Here is a table of points, one per row:
[ 1.27  1.56  1.54  1.23  0.56 -0.17 -1.06 -1.88 -2.26 -2.31 -2.1  -1.52
 -0.77 -0.02  0.58  0.92  0.99  0.81  0.56  0.14  0.13  0.28  0.39  0.78]
[ 1.87  1.91  1.64  1.24  0.75  0.41  0.24  0.26  0.37  0.45  0.62  0.52
  0.2  -0.36 -1.03 -1.73 -2.23 -2.5  -2.27 -1.8  -0.93 -0.03  0.93  1.45]
[ 0.37 -0.24 -0.93 -1.4  -1.65 -1.62 -1.34 -0.84 -0.2   0.39  0.82  1.01
  0.89  0.64  0.28 -0.02 -0.19 -0.11  0.07  0.37  0.75  1.03  1.06  0.81]
[ 0.01 -0.57 -1.04 -1.48 -1.6  -1.4  -0.99 -0.46  0.19  0.73  0.95  0.87
  0.83  0.47  0.16 -0.14 -0.21 -0.08  0.22  0.65  0.8   0.92  0.72  0.63]
[ 0.71  0.99  1.15  1.36  1.35  1.09  0.56 -0.18 -0.97 -1.65 -2.23 -2.39
 -2.32 -1.86 -1.22 -0.44  0.23  0.76  1.01  1.03  0.95  0.8   0.6   0.51]
[-0.78 -1.27 -1.47 -1.44 -1.15 -0.59 -0.12  0.2   0.75  1.18  0.99  0.68
  0.38  0.04 -0.05 -0.19 -0.04  0.16  0.52  0.79  0.74  0.58  0.02 -0.05]
[ 1.1   1.72  1.85  1.79  1.44  0.92  0.43  0.05 -0.08  0.13  0.27  0.54
  0.63  0.55  0.21 -0.37 -1.06 -1.58 -2.19 -2.25 -2.12 -1.5  -0.76  0.26]
[-1.33 -0.76 -0.11  0.56  1.08  1.32  1.36  1.22  0.75  0.26  0.   -0.18
 -0.15  0.06  0.37  0.54  0.6   0.43  0.1  -0.39 -0.92 -1.42 -1.59 -1.67]
[ 0.97  0.43 -0.24 -0.94 -1.46 -1.83 -1.85 -1.44 -0.95 -0.32  0.33  0.83
  0.97  0.93  0.73  0.3  -0.01 -0.12 -0.12  0.16  0.55  0.9   1.27  1.23]
[-1.03 -1.32 -1.45 -1.28 -0.88 -0.3   0.19  0.83  1.02  0.93  0.88  0.58
  0.2  -0.06 -0.17 -0.13  0.02  0.34  0.53  0.79  0.73  0.38  0.13 -0.47]
[ 0.29 -0.3  -0.88 -1.41 -1.65 -1.61 -1.27 -0.61 -0.09  0.43  0.82  0.93
  0.87  0.57  0.23 -0.04 -0.18 -0.11  0.12  0.45  0.82  1.01  1.08  0.87]
[ 0.7   0.96  1.09  1.3   1.31  1.13  0.71  0.17 -0.68 -1.68 -2.1  -2.4
 -2.39 -2.02 -1.51 -0.69  0.05  0.65  1.01  1.06  1.11  0.9   1.    0.57]
[-1.36 -0.71 -0.19  0.52  1.04  1.3   1.35  1.15  0.77  0.33 -0.04 -0.11
 -0.15  0.02  0.24  0.53  0.63  0.53  0.15 -0.41 -0.92 -1.38 -1.62 -1.71]
[-1.34 -0.81 -0.12  0.56  1.09  1.43  1.35  1.01  0.69  0.4  -0.02 -0.17
 -0.14  0.06  0.29  0.53  0.63  0.45  0.15 -0.44 -0.98 -1.39 -1.78 -1.66]
[ 1.29  0.92  0.32 -0.44 -1.17 -1.72 -2.01 -2.03 -1.52 -0.72 -0.11  0.43
  0.9   1.02  0.93  0.57  0.21 -0.09 -0.15 -0.17  0.27  0.82  0.9   1.26]
[-1.43 -1.47 -1.06 -0.73 -0.11  0.45  0.86  1.18  1.11  0.77  0.58  0.12
 -0.04 -0.17 -0.07  0.09  0.34  0.59  0.62  0.56  0.25 -0.28 -0.58 -1.  ]
[-1.08 -1.46 -1.42 -1.24 -0.82 -0.31  0.31  0.78  1.03  0.89  0.84  0.54
  0.21 -0.07 -0.22 -0.12  0.08  0.5   0.58  0.69  0.68  0.34  0.06 -0.64]
[-1.15 -1.35 -1.43 -1.16 -0.72 -0.24  0.39  0.9   1.02  1.    0.76  0.49
  0.12 -0.11 -0.22 -0.09  0.14  0.33  0.65  0.7   0.57  0.27 -0.22 -0.75]
[ 1.31  1.56  1.6   1.13  0.46 -0.32 -1.17 -2.03 -2.3  -2.17 -2.01 -1.41
 -0.64  0.11  0.72  0.95  0.96  0.81  0.47  0.27  0.06  0.19  0.29  1.04]
[ 1.25  1.76  1.91  1.72  1.38  0.81  0.36  0.16 -0.02  0.04  0.37  0.53
  0.63  0.47  0.05 -0.52 -1.22 -1.82 -2.28 -2.29 -1.97 -1.34 -0.3   0.53]
[-1.45 -1.44 -1.2  -0.66 -0.11  0.5   0.9   1.08  1.07  0.84  0.53  0.2
 -0.09 -0.15 -0.07  0.1   0.36  0.55  0.63  0.5   0.17 -0.3  -0.79 -1.31]
[ 1.48  1.4   1.15  0.53 -0.32 -1.11 -1.79 -2.16 -2.15 -1.85 -1.22 -0.43
  0.25  0.79  1.03  0.95  0.7   0.45  0.08 -0.02  0.09  0.36  0.81  1.16]
[-1.33 -0.83 -0.15  0.58  1.07  1.28  1.35  1.09  0.75  0.32 -0.03 -0.1
 -0.15  0.05  0.28  0.54  0.61  0.43  0.11 -0.4  -0.95 -1.42 -1.71 -1.74]
[-1.46 -1.48 -1.12 -0.52  0.04  0.5   1.01  1.15  1.06  0.83  0.44  0.19
 -0.1  -0.18  0.01  0.15  0.38  0.47  0.58  0.43  0.06 -0.41 -0.97 -1.41]
[ 0.88  0.28 -0.34 -1.04 -1.58 -1.84 -1.75 -1.44 -0.85 -0.1   0.44  0.84
  0.98  0.87  0.56  0.23 -0.05 -0.31 -0.07  0.21  0.55  0.95  1.08  1.21]
[-1.34 -0.73 -0.09  0.55  1.07  1.36  1.36  1.08  0.73  0.31  0.03 -0.2
 -0.08  0.05  0.25  0.54  0.6   0.4   0.11 -0.38 -0.98 -1.42 -1.68 -1.58]
[ 1.58  1.24  0.98  0.69  0.59  0.56  0.65  0.77  0.76  0.55  0.19 -0.37
 -1.08 -1.73 -2.33 -2.46 -2.35 -1.93 -1.2  -0.28  0.5   1.15  1.65  1.68]
These points spread out most along one direction. Take the direction at right angles to it along which they spread out most. Go by this last direction. Where along it does each point below lie, from 0 to 99? 50 is the average, and the first point above lies past it. One standard deviation of the points above along it is 16.
[-1.15 -1.35 -1.43 -1.16 -0.72 -0.24  0.39  0.9   1.02  1.    0.76  0.49
  0.12 -0.11 -0.22 -0.09  0.14  0.33  0.65  0.7   0.57  0.27 -0.22 -0.75] >> 38
[-1.33 -0.76 -0.11  0.56  1.08  1.32  1.36  1.22  0.75  0.26  0.   -0.18
 -0.15  0.06  0.37  0.54  0.6   0.43  0.1  -0.39 -0.92 -1.42 -1.59 -1.67] >> 63
[ 1.29  0.92  0.32 -0.44 -1.17 -1.72 -2.01 -2.03 -1.52 -0.72 -0.11  0.43
  0.9   1.02  0.93  0.57  0.21 -0.09 -0.15 -0.17  0.27  0.82  0.9   1.26] >> 35
[-1.08 -1.46 -1.42 -1.24 -0.82 -0.31  0.31  0.78  1.03  0.89  0.84  0.54
  0.21 -0.07 -0.22 -0.12  0.08  0.5   0.58  0.69  0.68  0.34  0.06 -0.64] >> 36
[-1.03 -1.32 -1.45 -1.28 -0.88 -0.3   0.19  0.83  1.02  0.93  0.88  0.58
  0.2  -0.06 -0.17 -0.13  0.02  0.34  0.53  0.79  0.73  0.38  0.13 -0.47] >> 35
[ 0.29 -0.3  -0.88 -1.41 -1.65 -1.61 -1.27 -0.61 -0.09  0.43  0.82  0.93
  0.87  0.57  0.23 -0.04 -0.18 -0.11  0.12  0.45  0.82  1.01  1.08  0.87] >> 27
[ 0.71  0.99  1.15  1.36  1.35  1.09  0.56 -0.18 -0.97 -1.65 -2.23 -2.39
 -2.32 -1.86 -1.22 -0.44  0.23  0.76  1.01  1.03  0.95  0.8   0.6   0.51] >> 69
[-0.78 -1.27 -1.47 -1.44 -1.15 -0.59 -0.12  0.2   0.75  1.18  0.99  0.68
  0.38  0.04 -0.05 -0.19 -0.04  0.16  0.52  0.79  0.74  0.58  0.02 -0.05] >> 32
